One turn or mirror swaps these rows in pairs. Which row does each one swap with?
The rows were stretched afterwards, more along some directions than others.
j277: [ -5  -6  -6 -25  -9 -19  -3 -19 -38 -18  12 -31  17   2  21   3 -17   3
  16 -14]
j393: [-18  -8  -3 -21  18 -16  -8 -16 -26 -16  11 -18  12   1  17  -5 -17 -10
   9   0]
j116: [  5  -6   0 -10 -14 -16  -7 -21 -28 -24  19   6   6  -2   6  18 -26 -28
  18 -14]
j168: [ -7  -4 -16  -8 -19 -16  -3 -54 -21 -25   8  -4  19  27  35  17 -23  -7
 -11 -17]
j20: [-13 -17 -24  -9  -1 -14  13 -30 -28 -42  29 -19  21  -2  33  34  -6 -30
 -10  17]
j199: [ 11   5 -12   3 -33 -37   8 -57 -16  -4  19  -2  28  18  27   8 -26   7
  -1 -17]
j369: [-17   0   8  13 -50 -10  -8 -34  -1   7   5   9  14  15  14  20 -23 -11
 -15 -17]
j123: [ 12  -5 -11  -9  -7 -25   6 -21 -27 -15  10 -24  18   1  21  16 -12  -1
  10  -8]
j777: [-15 -14   8   0   1 -20 -19 -12 -24 -12   4   2  10  -8   5   7 -25 -28
   2 -18]
j575: [  2   1   6  15 -37  -3 -16 -35 -15  -7  11  -7  29  29  15  25 -12  18
  -7 -10]
j233: [ -9  -1   0  -4   1   2 -18  -9 -11 -20   2   6   8   4   1  -2 -33   1
   4 -15]
j281: [-19 -12 -12   1   7 -14  -1  -2 -33 -15  18 -32   9  -9   6   9  -2 -12
  12   4]
j835: [  7  -2  -3  30 -48  14   3 -45   2  -3  29  -5  25  22   8  41 -38  24
 -32  -5]
j932: [-16  -9   4  22 -36   6 -13 -19 -28  -4  23 -14  24   8  18  27 -16   4
 -18  13]
j767: [-21 -17  12  14 -33  -2 -18 -16 -14   0  20 -25  17  21   8  28  -5 -13
 -10  -8]
j540: [-20 -15   9  17 -55   6 -12 -20 -16   9  13 -14  15  20   6  26 -24   3
  -9 -10]
j771: [-10  -5 -15   6 -22 -11  13 -52 -26 -38  40  -5  40 -12  16  34 -30   3
 -10   6]
j755: [ -8  -2   6  -1 -24 -16  -5  -6 -24   7  22   5  -4   2 -11  -1 -33 -20
   7 -19]
j562: [-18 -16 -14  -3 -12  -1   8 -22 -38 -16  37 -29  15   3   5  16 -22   0
 -14   6]
j964: [ -9  -4   5  21 -46  -4  -5 -28 -24   7  14  -3  23  18  20  15 -17   3
 -20   8]
j98: [ -8   7  -7 -18 -22  -7  -1 -59  -6 -31  31  -4  42  13  20  19 -31  12
 -11 -17]
j512: [ -5  -1 -12 -26  -5 -27   8 -34 -36 -25  16 -12  10  -2  20   3 -20 -21
  11 -14]
j84: [ -4   4  19   3  -1 -14 -27   1 -15 -11  10   7   9 -23 -13   5 -33  -3
   1 -17]
j31: [  8  -6 -13  19 -15 -16   8 -33 -35 -20  23 -21  15  17   4  22  -7  -5
   8  -1]
j509: [ -1   6  -3  15 -27 -18  -8 -45 -37 -22  32 -17  29  10  -8  12 -21  11
   0 -13]
j971: [ -4  -5  14  27 -28   3 -17 -26   1  -3  18  10  25  -1   3  23 -30   2
   1 -10]
j140: [ 10  -5 -18  -3 -23 -23   8 -29 -18 -13  13  -6  13  11  28  23  -5  -7
   5  -1]
j510: [  5   6 -15   2 -22 -23  21 -73   7  -8  25   3  28  10  31  32 -23  -4
 -13   0]
j102: [-14  -7   3   2 -19  -7 -22 -18 -18 -27  39   9  17   4   3  20 -15 -18
   2  -2]
j678: [  8   5   1  30 -27  -5 -14 -23  -9   1 -11   3   9  17  -4  11 -35  15
 -14 -15]
j760: [-10 -18 -14  -4 -10  -9   3 -28 -31 -26  17 -34  23  16  35  27  -4 -13
   0   6]
j107: [ 15  11   1 -31  20 -29  -4 -36  -1 -21  14  -7  28 -15  16  -4 -31  14
  13 -31]
j279: [-20  -4  11   4 -28 -14 -30 -29 -18  -6  16   0   8  23   1   6 -17 -13
  -5 -30]
j613: [  3   7  15   2   7 -26 -19 -11  -9   4  10   6  -5  -9  -5  -2 -17 -21
  18 -12]
j365: [  3  -4 -21 -28   7 -16   4 -32  -4 -35  20   6  13   5  22  15 -30  -8
  -9  -9]
j671: [  4   5  -2  10  13 -10 -16   4 -31 -20  19 -18   5 -12  -7 -10 -16  20
  18  -9]
j170: [ -8  -9   1  15 -41   2  -1 -35 -13  -2  22 -19  30  15  25  49 -15 -12
 -21   7]
j85: [  5  10 -11  -7 -31 -24  12 -44 -10  -4  12   5  25   9  36  14 -29   0
  -5 -10]
j80: [-24 -16   5  11 -24  -6 -14 -13 -18 -19  34 -10  16   1   7  35  -3 -33
 -15   7]
j156: [ 10   8   4 -23 -10 -25 -11 -44 -18 -14  16  -4  10  15  -1  -6 -41   7
   2 -33]
j849: [-17  -5   4  -2 -27 -27  -9 -58 -20 -21  29  -4  48   2  30  30 -16 -15
 -11 -14]
j517: [  2 -13   5   4 -24 -14 -12   3 -22   4  18  -3 -12   9 -14  13 -12 -23
   9 -13]
j283: [ -7   2   1  25 -44  -8 -14 -46 -10  -6   9   9  21  23  10   9 -29  15
  -5 -11]
j55: [ -3 -13  -5   3  -4  -1  -6  -7 -29 -11   9 -14  -3  20 -14   5 -22   3
   6 -13]
j370: [  8  -1  19  16 -33 -23 -24 -11 -19  19  11   9  -4  15 -14  -3 -34 -14
   6 -27]
j585: [-11 -15  -8  -5 -23  -9  15 -30 -43  -7  36 -19  10  13   0   7 -25 -10
 -13   3]
j250: [-24 -11   4   4 -45   2  -1 -63  -9  -6  37 -10  41  27  27  41 -23  -7
 -26   7]
j163: [ 12   4  14  32 -29 -11 -18 -13   1  15  -7  -1   4  24  -5  19 -14   5
  -8 -19]
j30: [ -1   9   0 -11 -14 -29  -7 -29  11  -8   0  11  16  -1  13   7 -20   3
   3 -31]
j307: [ -7 -15  13  31 -43  -3 -15  -3 -19  10  17 -11   8  10 -10  27 -12 -10
   2  -6]

j250 is swapped with j393
j156 is swapped with j283
j835 is swapped with j671
j20 is swapped with j80
j767 is swapped with j760

